In the data rows, zero lies at 7.5, halfway between 7 and 8.
Here are some points, one per row:
11  9 12  7  6  4  7  2  8  6  6  9  2  7  9  3
 7 11 15  8  5  7 11 14  9  6 13  4 11  5  6  9
12  2  5  0 13 10  3  8  6  5 13 14  9 13  3 10
 5  8  1 13  8  6 12  6  6 10  2  5  9  4 10  9
 8  6  6  4 10 10  8 10  6  9  9 12  9 12  6  9
 6 10 15  9  5  8 10 14 11  8 13  2 10  3  6  7
 7  6  8  5 10 10  8  6  6 12 10  7  6  8  3  7
 8  5  0 13 10 10  6  7  6 12  5  6  9  3  7 10
 4  8  1 12  9  4 11  3  5  8  2  6  6  4  9  7
 5 10 15  8  3  8  9 12 11  8 11  2  7  6  8  6
 9  6  3  7  9  9  8  7  5  9  6 11  8  9  8  8
 5 10 15  6  4  7  7 13 11  6 12  4  7  8  6  7
 7  8 15  5  3  5  2  9 10  4  9  5  2 11  8  4
 7  5  0  7 11 10  4  7  6  8  7  9 11  5  7 10
 6  8  1 12  8  6 12  5  6 11  2  7  8  5 10  8
10  5  3  3 12 11  4  7  6  6 10 12  9  9  5  9
 7  7  3  7 10  9  8  7  6 11  7  9  8  8  6  8
 9  6  5  4 11 11  7  8  6 11 11 10  8 11  5  8
 4  8  2 12  8  5 11  6  7 11  3  5  8  4  9  8
 9  4  5  4 11 10  3  3  6  9 11  8  4  6  3  2
 7  7  0 14  8  7 11  7  5 11  2  7 10  5 10 10
 7  5  0 10 11  9  7  7  6 12  6  7  9  4  7 10
14  2  3  0 13 11  0  4  5  4 12 14  5 14  2  7
 6 10 15  9  4  8  9 11 10  8 11  3  8  6  8  6
 8 10 15  9  1  7  6 11 12  6 11  3  6  5 10  4
 8 10 15  9  2  7  7 10 11  5 10  3  6  5  9  4
 7  7 11  2  7  5  1 10  9  2 10  9  5 15  3 10
 4  9  0 10 10  8 11  6  6  8  2  9  8  9 11 10
 8  5  7  4 11 10  7  4  5 11  9  9  5 10  5  5
 8 10 15  8  2  5  5  7 11  3  9  4  4  5 10  3
 9  6  7  4 11 11  7 10  7 10 12 11  9  9  5  9
 6 10 15  7  3  7  8 12 11  4 11  2  7  7  8  5
 7  8  2 11  8  7 12  5  6 10  2  8  9  6  9  8
 6  8  4 11  9  7 13  5  6 11  3  8  9  6  9  8
 7 11 15 10  4  8 11 13 11  7 14  2 10  5  8  8
 7 11 15  9  4  7 11 11 10  7 11  3  7  6  8  6
 8  6  4  5 11 11  7  8  6 11  9 10  9  9  5  9
 6  8  5  7 11  9 11  7  6  9  5 10  8 12  9 10
 5  9  3 12  7  5 11  5  7 11  3  4  7  5 10  7
7 7 4 9 9 4 9 1 5 5 4 9 5 6 9 5
 5  7  0 14  8  5 11  5  6 12  2  5  8  3  9  8
 9  7  2  8  9  9  9  8  6 10  5 11 10  9  7 10
 9  6  4  4 11 11  7  8  5 10  8 11  8 11  6  9
 9  5  2  4 12  9  5  9  6  5  9 14 12  9  6 11
10  6  3  4 11 11  6  7  6  8  8 12  8 11  7  9
 8  7  0 13  8  7 10  6  5 10  2  8 10  5  9 10
 6  9  7  9  8  8 13  7  7  8  5  8  9 10 10  9
 8  8  4 10  9  9 13  7  6  9  3  9 10  8 10  9
 7 10 15  5  4  7  8 13 10  4 14  5  9  7  5  9
 8 11 15  7  3  7 11 14  9  3 12  5 10  7  7  8
 7  9  7 10  6  2  6  2  8  8  4  5  3  4  9  4
10  7 15  7  0  4  1  5 12  0 10  4  1  4  9  0
13  2  5  0 14 10  1  9  7  6 14 14  9 13  1 10
 9  9 15  8  0  7  5 11 12  3 12  3  5  5 10  2
 7 11 15  9  3  8 10 12 10  7 12  3  7  6  8  6
11  5  4  3 13 11  4  5  6  8 10 10  6  9  5  5
 7 10 15  9  2  8  9 12 11  7 11  3  7  6  9  6
 7 10 15  7  1  5  5  9 12  3 10  4  4  7 10  4
 4  9  2 12  8  6 11  5  7 11  3  4  8  5 10  9
 6  9  2 12  8  6 12  5  7 11  3  6  8  5 10  8
10  6  3  6 10 10  7  8  5  6  5 12 10  9  8 10
 8  6  0 14  7  8 11  7  5 12  2  7 10  4 10 11
 7  7  0 13  7  7 11  7  6 12  2  7 10  5  9 10
 6 10  2 11  8  2  9  2  6  8  2  6  4  5 10  6
 8  8  4 11  9  8 13  6  5 10  3  8 10  8 10 10
10  8 15  8  0  5  3  9 12  3 11  3  3  4  9  1
 2 10  7  7  2  0  0  2 11  0  4  4  1  5 12  1
 5 10 15  6  4  7  6 12 10  5 10  4  7  8  7  7
 7  6  0  7 12 10  5  7  6  8  8  9 11  5  7 10
 8  7  5  6 11  9 11  7  5  8  5 10  8 12  9 10
10  9 15  8  0  6  3  9 13  3 12  3  3  4  9  1
 6  7  0  6 12  8  7  5  5  8  3 10  6 12  9 10
 5  8  1 14  7  6 11  6  6 12  2  5  9  4 10 10
 9  5  1  4 11 10  4  8  6  6  9 13 11  9  6 10
 6  9 15  5  3  7  7 13 10  4 12  5  7  9  6  7
11  5  3  3 11 11  5  8  6  7  9 13  9 10  6  9
 8  5  2  4 11  9  5  8  5  4  6 15 10 14  8 12
10  5  6  2 12  9  6  9  6  6 12 14 11 11  5 10
14  1  4  0 14  9  2  8  6  4 15 15  9 14  1 11
 8  6  2  7 10 10  7  8  5  9  6 10  9  9  6  9
 8  9 15 10  1  8  7 11 12  8 12  2  7  4  9  4
11  4  3  3 12 10  4  8  6  2 10 15 11  9  6 10
 6  8  1  7 10  3  7  0  6  4  1 10  3  9 11  7
 6  7 11  1  9  4  1  9  8  0 11 11  7 15  3 12
 5 10  0 12  7  1  8  1  7  7  2  5  3  3 11  6
 6  9 15  8  3  8  7 10 11  7 11  3  6  5  7  4
13  1  4  0 14  9  1  9  7  3 15 15  9 14  1 11
 9  8  9  7  9  7 11  4  7  7  5  9  5 10 10  6
 6  7  5  9  9 10 12  8  6 12  6  8  9  8  6  9
 9  6  4  4 11 10  7  5  5  9  8 11  7 11  6  7
 8  7  2  5 11  9  6  8  6  6  7 14 11 12  7 12
 6  6  0 14  7  6 10  7  6 12  2  5  9  3 10 11
 7 10 15  9  3  8 10 12 11  8 12  2  7  6  8  6
 7 11 15  9  3  7  9 12 11  6 11  3  7  7  9  6
 7  8 15  5  2  5  1  8 11  4 10  5  1  9  8  3
 6 10 15  9  3  7  8  9 11  3  8  4  8  8 10  6
 7  7  1 11  9  9 10  7  6 13  5  8 10  6  6  9
 6 10 15  5  4  7  7 13 10  5 12  5  8  8  6  7
 8  6  2  5 11 10  6  7  6  8  8 11 10  9  7  9
 6  7  0 14  8  7 10  8  6 13  2  6 11  4  9 13
 8  8  0 12  8  7 12  5  5  7  1  9 10  7 12 11
 8  4  0  2 13 10  1  1  5  4  8 11  4 10  5  5
 8  9  8  8  8  7 11  5  7  8  4  8  7  9  9  7
 9  4  3  1 12  7  4  9  6  0 10 15 11 15  5 13
10  5  2  4 13 11  4  6  6  6 11 11 10  6  5  7
 9 10 15  8  0  7  6 11 12  5 12  3  6  4  9  3
10  5  3  3 12 11  4  5  5  7  9 12  7 11  6  7
 8  6  0  6 11 10  5  8  6  8  8 10 11  7  6 10
 8  9  8  8  8  7 11  6  7  8  5  8  7 10 10  8
 8  8  3 11  8  8 12  8  5 10  3 10 11  7 10 10
11  3  4  1 13 10  3  9  6  6 12 14  8 13  3 10
 7  7  4  5 10 10  8  9  5  8  6 12  9 13  8 10
 7  7  3 11  8  8 12  8  6 11  4  9 11  6  8 10
 7 11 15  9  4  8 10 12 11  7 12  2  8  6  9  6
 7  9  3 10  8  5 12  4  7  9  3  7  7  7 10  7
 6  9  2 11  8  6 12  5  6  9  1  8  8  6 10 10
 5  9 15  5  4  7  7 12 10  5 12  5  7  9  6  7
 7 10 15  4  5  6  7 13  9  2 13  6 10  8  5  9
 9  6  2  4 12 11  5  7  7  6 10 11 10  8  5  8
10  6  3  3 12 11  5  8  6  6  9 11  9 10  6  8
 9  5  6  3 11 10  6  8  6 11 10 10  6 12  4  7
10  7  3 11  7  9 11  9  5  9  3 11 12  7 10 11
 7  8  5  9  8  9 13  9  6 10  5 10 11 10 10 10
12  3  4  0 13 11  1  6  6  7 12 14  6 14  2  7
 8  2 11  3  8  8  4  1  6  7 11  7  1  5  2  0
 7  9 14  4  6  5  5 12  9  0 13  8  9 10  3 10
 7 11 15  8  5  7 11 13  9  5 12  5 10  5  7  8
 6  6  1 12  9  8 11  7  6 13  4  7 10  5  9 10
 7  9  9  8  8  7 11  4  7  8  5  7  6  9  9  7
 8  7  5  6 11  7  9  3  6  7  4 10  6 12  9  8
 8  7  1 11  8  8  9  8  5 10  3  9 12  6  9 10
11  5  6  2 11 11  5  8  5  7 10 12  7 13  4  8
 7 10  4  9  5  0  2  0  8  3  2  6  0  0 11  1
 6 11 15  8  3  8 10 12 11  7 12  3  7  7  8  6
11  3  4  1 13  9  4  9  6  4 12 15 10 13  4 11
 6  5  0 12 10  8  7  6  6 12  3  7  9  4  8  9
 6  8 15  5  2  5  2  8 10  2  8  5  3  8  8  3
 8  5  5  4 11 11  6  6  5 10 10 10  5 11  4  6
 6  6  6  8 10 10 10  6  6 13  7  8  7  7  5  7
 6  8  1 12  8  6 12  5  6 12  3  6  9  5  9  9
 9  9 15  9  0  7  6 10 12  6 12  3  5  4  9  2
 6  7  2  9 10 10  9  8  7 13  7  7  9  5  5  9
Along one direction, these points spread out more than along any other. For each point below, how far along it does it lie, from 0 to 99? The average is 50, and the first point in the table lies past the average.
 4  9  7 10  8  8 13  7  8 11  5  7  9  8  9  8 49
 7  7  2  6 11 11  5  7  6 12  9  8  8  7  5  8 39
 7  9 15  6  2  5  4 10 11  4 10  4  4  8  8  4 75
 7  8  1 12  8  7 11  5  6 11  2  7  9  6 10  9 39
 9  6  5  4 11 11  7  8  5  9  8 11  9 12  6  9 39
12  4  5  1 11 11  3  7  5  8 11 12  5 14  4  7 40
 7  7 15  3  3  4  0  6 10  3  9  7  0 12  7  3 71
 6  8 14  4  6  6  4 11  9  4 10  7  6 12  5  8 65
 8 10 15  7  2  7  7 10 11  5 10  4  5  6  8  4 75
 7 10 15  9  3  7  9 12 11  7 12  2  7  5  8  6 75
 6  6  0 14  7  6 10  4  6 12  1  6  8  3 10 10 38
 9  9 15 12  3  8  9 10 11 11 11  2  7  3  8  4 74
 8 10 15 10  2  7  8 11 12  7 11  2  6  5 10  5 77
 5 11  3 13  1  0  1  4 10  7  3  1  2  4 15  5 61
 6  8  3 11  8  8 12  7  6 12  4  7 10  6  9  8 42
 7  6  0 15  7  6  9  6  5 14  2  5  9  0  9 11 39
 9  6  5  4 11 11  7  8  5 10  8 11  7 11  6  8 40
 6  9  4 11  7  4 10  2  7  8  3  6  5  5  9  5 48
 7  7 13  2  7  5  2 12  9  2 12  8  7 12  2 10 62
10  6  4  5 10  8  7  9  5  6  7 15 10 14  8 13 35
 4  9  5  9  9  9 14  8  7 10  5  8 10  9 10 10 44
 4  9  5  9  9  6 11  5  7  9  4  8  7  9 10  8 45
 9  9  8 10  5  2  6  3  8  8  4  5  2  3 10  3 59
 6  6  0  9 10 10  6  7  6 11  6  8 10  5  6  9 36
 9  5  1  4 12 10  4  8  7  6 10 11 12  7  6 10 36
 6 10 15  5  4  6  7 13 10  3 13  7 10  8  5  9 70
10  6  5  4 11 11  7  8  6 11 10 10  8 10  5  8 41
 5 10 15  8  3  6  7 11 11  6  9  4  7  8  9  6 73
 7  8  0 11  8  7 12  5  6  9  1  8  9  6 11 11 36
 7  6  6  8 10 10 10  7  6 12  7  8  7  8  5  6 44
 7  9  0 13  8  6 11  4  5  8  0  7  8  5 11 11 37
11  4  3  3 12 11  5  7  6  5 10 13  9  9  5  9 37
 6  8  3 11  8  8 12  7  6 11  3  8 10  7 10  9 41
 6 10 15  9  3  8  7 11 12  6 11  2  7  6  9  5 76
 6  9  2 12  9  5 12  5  7 10  3  6  8  5 10  7 43
 5 10  1  9  6  0  0  0  7  0  1  6  0  0 12  0 53
 7 10 15  9  4  8 11 12 11  8 12  3  8  6  7  7 72
 5 10 15  7  4  7 10 12 11  6 12  4  7  7  7  7 73
 7 11 15  7  3  7 11 13 11  4 13  4  9  7  7  7 75
 6  6  0 11 10  9  9  7  7 13  6  7  9  4  5  8 38
 5 10  1 10  7  0  1  0  7  2  1  6  0  0 12  2 51
 5  9 15  5  5  7  6 12 10  3 11  5  8  9  5  8 70
 6 10  0 12  7  2 10  2  6  8  1  5  4  3 11  7 44
 7  8  2 11  9  6 12  4  6 10  2  8  9  6 10  8 39
 8  7  1  6 11 10  6  7  5  9  7 10  8  9  7  8 36
 6  7  2 12  8  8 12  7  6 14  4  6 10  6  8  9 40
 7  9 15  7  2  7  6 11 11  7 11  3  6  6  7  4 75
11  7 15  6  0  3  0  7 13  0 11  5  1  4 10  0 81
 7  7  3  8 11  9  9  7  6 12  6 10  8  8  6  8 38
 6  7  2 12  8  8 12  7  6 13  4  6 10  5  7  9 41
 6 10 15  6  4  7  8 12 10  4 12  4  8  8  6  7 72
